The rows below come in pairs that one turn or mirror swaps. Which row does each named row swap with?
The rows were stretched afterwards, more along some directions than others.
Lavek: [ 14 -13   7  -2  15 -14   6   1  -9   1   8 -15   9  -8  -1 -10 -17  -3
   5   4  -4 -12   1  16  -7  -4  -8  15  -5  -9]
kigaz: [ 10 -13   2   6  -6  -1  12   2   1   1   5 -14   2  -3  16 -20 -18 -10
   1   1   0 -12   8  13   3   8   1   9   0  12]
mesud: [-13   8   1 -10  -9  25  20 -11  12   2 -24   6   6  -7  -4   4  -1 -15
  19   4 -14   7  14  11 -12  13  -5   9 -13   5]
sigi: [  6   7  -4  -6   0  17   8   0   6  15 -17  -3   4   9  -8   9  -2  -9
  13   7 -14  13  14  11  -4  12  -5   9  -9  -9]
Pev: [ 17 -10  -1  -8  10   2   1 -13 -10   6   7 -11  -3   2   1   2   6 -10
   2   0   3  -4   8   4  11 -20 -13  13  -8  -6]
ges: [ 17   5  15   4  22  -3   1  13 -13   4  -5  -4   7  -5  -8 -17  -5  -8
   9  10  -2  -4   4   5  -7  -5  -8   7  -3 -14]
nif: [-19   6   3   1 -12  18   5  -6   9   1 -13 -12  -1   4   2 -19 -10  -8
   5   4   3   3  13   4   7  -1  -2   6  -7  -8]
firu: [ 28  -3   1  -7  -1   1 -11 -14   7 -11  -3   0 -17   6  -8   8 -10   3
   4  11  -4   8  16  17  22  -5 -22  14 -12  -5]
rar: [ 16   3  14   3  16  -5   1  13 -10   0  -4  -2   6  -3  -6 -16  -3  -7
   5   8   2   0  -2   7  -6  -6  -4   6  -3  -9]
buboz: [-11   8   0 -11 -10  25  18 -12  11  -1 -18   6   9  -6  -3   4  -6 -15
  19   3 -14   6  15  12 -12   9   0  11 -13  10]
lage: [  4  -9  -4 -13 -13  12  -5 -16   1  -8   0   1  -3   7   0   3 -17   0
  -2   6   2   5  16   9  18   6  -9  12 -17   6]
tebev: [ 18  -5  12   1  -5  10   5  -6  -2   4  -8  -4  -1  -2  -8 -26 -20  -9
   6   5  -8  -2  15  16  11   9 -15   2  -6  26]
Sar: [  3  -6   7 -25   3  13  -1 -17 -11   9  -9 -19   5   8  -4  12  -5 -13
   6   5  -2 -15   4   4   8  -4 -19  15   4   2]
lerus: [ 19 -13  -3  -8  10   1  -1  -7 -13   4   5 -11  -5   7   2  -2   0  -7
   1   1  10 -10   9   2  11 -15 -14  11  -2  -4]
vizo: [ 18  -4  12   1  -2   7   6  -6   0   3  -8  -6  -1  -4  -9 -22 -17 -10
   8   4  -9   1  14  19   8   8 -12   3  -8  24]
riz: [  5  -8   9 -25   3  10  -1 -16 -12   6  -7 -20   5   7  -2  13  -7 -12
   4   6  -3 -15   2   4   8  -5 -21  15   3   3]
legop: [ 26  -1   1  -6   0   2 -13 -13   9 -12  -3   1 -16   5 -12  14  -8   5
   3  13  -5   7  18  17  20  -3 -23  13  -9  -3]
lise: [ 15 -14  10  -1  14 -16   8   2  -9   2  11 -16  11  -8   1 -13 -17  -5
   4   2  -2 -15   0  14  -7  -5  -8  11  -1  -9]
Lodol: [  9   0  -1  -2   4  14  -2  -4   1   3  11   1  11  -4   9 -20 -25   1
   4   2   5 -10   4  12   5 -10  -5  10  -6 -11]
pimi: [-13   6  -1 -12  -9  25  17 -10  12  -1 -23   5   7  -8  -1   4  -5 -16
  20   6 -14   5  15  14 -12  14  -4  11 -13   6]
Zuf: [ 19  -4  13   0 -17   6   7 -12   5   5  17  -8   7  -7  13   3  -3  -5
  -1  -1   5  -5  15   9  23 -18 -18  17  -7  -4]
fason: [  8 -18  18  -1  -4   8  16 -11  -5   9   0 -13   4   1   5  20  -9  -6
   4  12 -12  -8  11   6   6  21 -27  14   7  -3]
Tano: [  7 -15  15   1  -4  11  14  -9  -3   9  -3  -8   3   4   4  23  -8  -4
   5  10 -12  -4  13   7   3  24 -23  15   6  -1]
Tatat: [ 16  -9   8  -3   4   3   2   3 -10   2 -11  -7  -4   9 -19  -6 -13  -7
   0  16  -2  12  12  12  -1  16  -7   7  -6   8]
mura: [ 18  -5  16   2 -17   8  10 -12   3   8  17  -6   8  -6  13  -1  -4  -6
   0  -3   6  -5  14  10  23 -16 -16  14  -8   0]
Kegan: [  7   8  -5  -5   1  18   5   2   4  17 -14  -5   7  11  -8   3  -2 -10
  10   5 -11  11  14  13  -3   8  -4  12  -8  -6]
Logu: [  6  -8   0 -14 -14  15  -3 -17   5  -9  -2   6  -1   6  -1   5 -17  -1
   3   6   1   4  14  11  17   7 -11   8 -15  10]
rovop: [  9   6  -1  -2  -1  17  11   1   2  16 -14  -3   4   9  -7   3  -1  -9
  12   5 -12  12  15   7   1   9  -5   9  -9  -7]
Gizer: [ -3 -11  -7  12   7   6  -5   3 -10   5  -2   0  10   7  -4  -4  -6  -2
   7   7  -2   2  19   1  -9   5 -18  14   2 -15]
tig: [ 20  -4  13   1  -5   8   7  -3   0   1 -10  -2  -2  -5  -8 -22 -17 -13
   8   6  -9   0  17  17   8   8 -14   2  -7  27]
tizi: [ 14   6  15   4  17  -2   3  14  -9   1  -3  -3   8  -5  -8 -19  -6  -7
   7   9  -1  -3   1   5  -7  -8  -6   6  -3 -13]
vot: [ 16 -14  -4  -8   5   0   7  -9  -9   5  11 -11  -1  -1   5   2   0 -12
   1   0   6  -9  10   4  11 -19  -9  12  -5  -3]
Pid: [ 14 -13   9   0  11 -19   8   1  -6   2  13 -15  11 -10   3  -8 -16  -1
   5   0  -4 -16   0  13  -3  -4 -13   9  -3 -10]
Vofo: [  5 -15   2   3  -7   1  19  -3   2   5   8 -18   3 -11  16 -20 -15 -16
   1   1  -2 -10   8  14   1   4   2  10  -2   9]
Nuz: [ 15 -10  -2  -7   7  -1   3  -6  -9   5   6 -11  -2   2   5  -2   3 -10
   1  -2   7  -6   6   6   8 -21 -11   9  -3  -7]
fired: [  5 -10  -6  16   6   3  -8   3  -7   5  -5   2   7   5  -6  -2  -8   0
   8   7  -4   4  22   4  -8   5 -19  16   0 -10]
nal: [-11   8  -4 -13  -7  23  12 -10  10  -1 -22   2   7  -9  -3   1  -7 -15
  19   7 -13   4  13  12 -16   9  -3  14 -11   6]
guz: [  5 -13  -5  13   8   4  -8   4 -10   7   0  -1   8   7  -6   2  -6  -2
   5   8  -4   2  19   5  -9   1 -17  18   4 -11]
sidad: [ 22  -6  12   4  -4   7   6  -4  -3   2  -8  -3  -1  -4  -7 -27 -24 -10
   7   5  -8   1  15  18   7   7 -12   5  -8  26]
vok: [ 15  -5  17  -1 -16   5  10 -11   2   4  21 -13   9  -7  12   0  -5  -6
   1  -1   5 -10  13  11  22 -19 -20  13  -7  -4]
madem: [  3  -4   8 -24   3  13  -1 -17 -12   9 -10 -18   5   8  -4  11  -5 -13
   4   4  -2 -12   8   2   8  -2 -21  16   3   1]
vazo: [  5 -14  15   0  -7  10  15 -10  -2   8  -3  -9   5   1   6  20  -9  -6
   5   9 -13  -6  16   6   5  26 -25  16   6  -3]
favuf: [  6 -15  16  -1  -6  13  16 -12  -3  10  -4  -7   4   2   3  23  -9  -5
   8  10 -14  -2  19   8   6  26 -22  17   3   0]
farer: [ 13 -12  10  -1  12 -12  10   1  -7   2   6 -17  10 -12  -1 -14 -18  -6
   5   4  -4 -13   2  14  -8  -4 -10  12  -3  -7]
muvug: [ 26  -3   1  -6   1   5 -10 -18   9  -9   1   2 -13   4 -10  15  -6   5
   4  10  -6   7  18  17  21  -4 -24  13 -11  -2]
bopi: [  9 -14  18   2  -6  10  18  -7  -2   9  -3  -6   2   2   0  21  -8  -4
   6  13 -11  -4  16   9   5  25 -23  11   6  -3]
tif: [  1  -7   7 -25   5  13  -2 -15 -13   9 -11 -18   4  10  -3  11  -6 -12
   6   4  -2 -13   3   4   6  -1 -18  13   1   4]
lel: [ 18  -8  16  -1 -14   6  10 -11   2   5  21  -8   8  -5  14   0  -7  -7
   0  -2   7  -9  13  10  21 -18 -16  14  -6  -5]
sab: [ 14 -11  -2  -6  11  -1   2  -6 -12   3   9 -11  -4   1   4  -1   2  -7
   1  -2   5 -11   4   2  10 -16 -12   9  -5  -5]
Dez: [ 29   1   2  -4  -6   4 -10 -14  12 -12   0   3 -15   4  -7  11  -8   4
   2  10  -5   6  20  17  25  -4 -19  15 -12   2]
mib: [ 27  -2  -2  -7   1   4 -12 -14  10  -8  -2   0 -16   5  -9   9 -11   3
   3  12  -5   6  18  17  19  -3 -22  13 -10  -3]
gakiz: [  6   4  -4  -7   2  15   8  -1   2  16 -13  -5   3  12  -8   4   0 -10
  10   5 -12  12  12  11  -1  12  -6  10  -9  -9]
muro: [ 15 -14  10  -3  13 -18   5   2  -8  -2  10 -18   9  -9  -2  -6 -16   0
   2   4  -4 -12  -1  13  -5  -3 -14  12  -4 -11]
tiru: [  7 -11   3   7  -5   2  16  -6   6   2   6 -15   4 -10  15 -19 -17 -11
   2   1  -8  -6   7  17   0   5   2  12  -7  12]
zuduf: [ 10   7   2   0   3  12  -4  -5   6   0   8   3  12  -8  11 -16 -22   1
   7   1   0 -12   6   9   6 -10  -6  10  -7 -11]
gisal: [-18   1   7  -1 -13  20   9 -11   9   3 -14 -13  -4   2   2 -20 -10 -11
   5   4   2   1  12   6   8  -3  -4   4  -6  -4]
rafu: [  1 -12  -5  14   9   7  -6   2  -8   7  -2   0   9   4  -5   0  -5  -3
   7   8  -6   1  20   3  -8   5 -16  17  -1 -11]
Fudi: [ 10   6   0  -1   2  12   0   1   5   1   7   2  12 -13  11 -18 -25   1
   8   2  -1 -10   5  13   2  -9  -5  11  -7 -11]
robu: [-10  -4  -7 -21  -2   4   4  -2   2  -5 -10  -5   7  -4   7  -7   0 -14
  17   1   3  -4  -4   2   2   8 -19  -1  -8 -11]
Rusi: [  5 -10   3   7  -4   1  13   0   1   2   8 -17   1  -8  16 -19 -14 -11
  -1   0  -2 -10   4  14   2   3   1   9  -3   8]
Dal: [-11   8   0 -14  -8  26  18  -9   9   2 -24   4   9  -7  -5   5  -4 -18
  21   7 -15   6  15  12 -16  12  -5   9 -12   8]
vude: [ 11   8  -4  -4   2  17   7   2   2  19 -16  -3   5  10  -9   3  -2 -10
  11   6 -11  12  15   9  -4   8  -4  10  -7  -6]
rizag: [  6 -12   2   7  -5   2  18   0   2   5   7 -16   5  -9  17 -22 -18 -12
   1   0  -2  -8   6  17  -3   2   1   8   0   6]
Nozav: [-16   5   6   2 -11  20   5  -9   9   2 -15 -11  -4   0   0 -16  -6 -11
   6   5   1   3  14   5   7  -3  -2   8  -9  -4]
misis: [ 21  10  12   3  17  -3   1  14  -9   5  -6  -3   5  -9  -7 -17  -4  -6
   7   8   0  -1   0   6  -7 -10  -7   7  -2 -12]
bame: [ 15  15   5 -11   6  13  -4 -11   3  -2  -9   6  -1   9 -12 -14  -8  -3
   3  -1   8   9   7   7   8 -14   0   4  -4  -1]
zib: [  6  -4   5 -26   2  13  -4 -14 -11   9 -10 -15   6   9  -6   8  -9 -12
   6   4  -1 -15   6   7   7  -4 -16  12   2   7]
baze: [  8   6   0  -1   2  11  -5  -3   6   0  11   3  12  -7   9 -18 -21   2
   4   1   2 -11   4   8   4 -11  -7  10  -6 -13]
rit: [ 11  -9   1   0  10   9   0   4  -4   1   2   3   8   8  -2 -20 -20  -3
   6   5  -4   5  11  20  -2  17  -8   9  -1  -6]
vak: [  3  -5   7 -24   3  12  -2 -15 -13   9 -10 -18   5   7  -3   9  -8 -12
   4   3  -2 -10   5   6   8  -4 -19  16   0   4]
Noti: [ 17  -5  18  -1 -20   7   9 -13   3   4  19  -9   9  -8  13   0  -6  -4
  -3  -2   7  -7  12   9  23 -17 -20  14  -7   0]
sapun: [-14   4   5   3 -14  19   5  -7   9   0 -17 -12  -5   3   0 -19 -10  -9
   8   6   3   5  17   9   9  -1  -6   7 -10  -5]
foler: [  8   6  -1   4  -3  15  15   9   8  -2   1  -7  10  -6  -2  -4 -24  -6
  13  12   0   9  12  10 -10   2  -6  10   0  -8]
Zira: [ 11  -9   8   0  -1   3   4   1 -11   0  -9  -6  -4   7 -14  -8 -13  -6
  -2  13  -2  12  14   9   1  16  -6   9  -9  10]
peraz: [  7 -15  16   2  -6   9  16 -10  -3   8  -2  -7   3   0   5  21  -9  -4
   5  10 -13  -1  15   8   5  24 -24  17   3  -2]
favas: [  7 -16  16   0  -4  11  18  -9  -3  11  -1 -10   5   1   3  20  -9  -7
   7  11 -12  -8  15   7   5  24 -24  14   8  -2]
risor: [ 22  -6  10   0   3   6   4  -3  -6   5  -9  -4  -3  -1 -12 -26 -19 -10
   7   5  -8  -4  15  16   7   9 -13   3  -7  24]
bopep: [  4  -5   7 -25   4  14  -2 -18 -12  11 -12 -16   5   9  -7  13  -6 -12
   7   5  -4  -9   9   5   7  -1 -18  17   1   4]

Swapped with Logu: Tatat
Swapped with foler: robu
Swapped with rit: bame
Swapped with lerus: kigaz

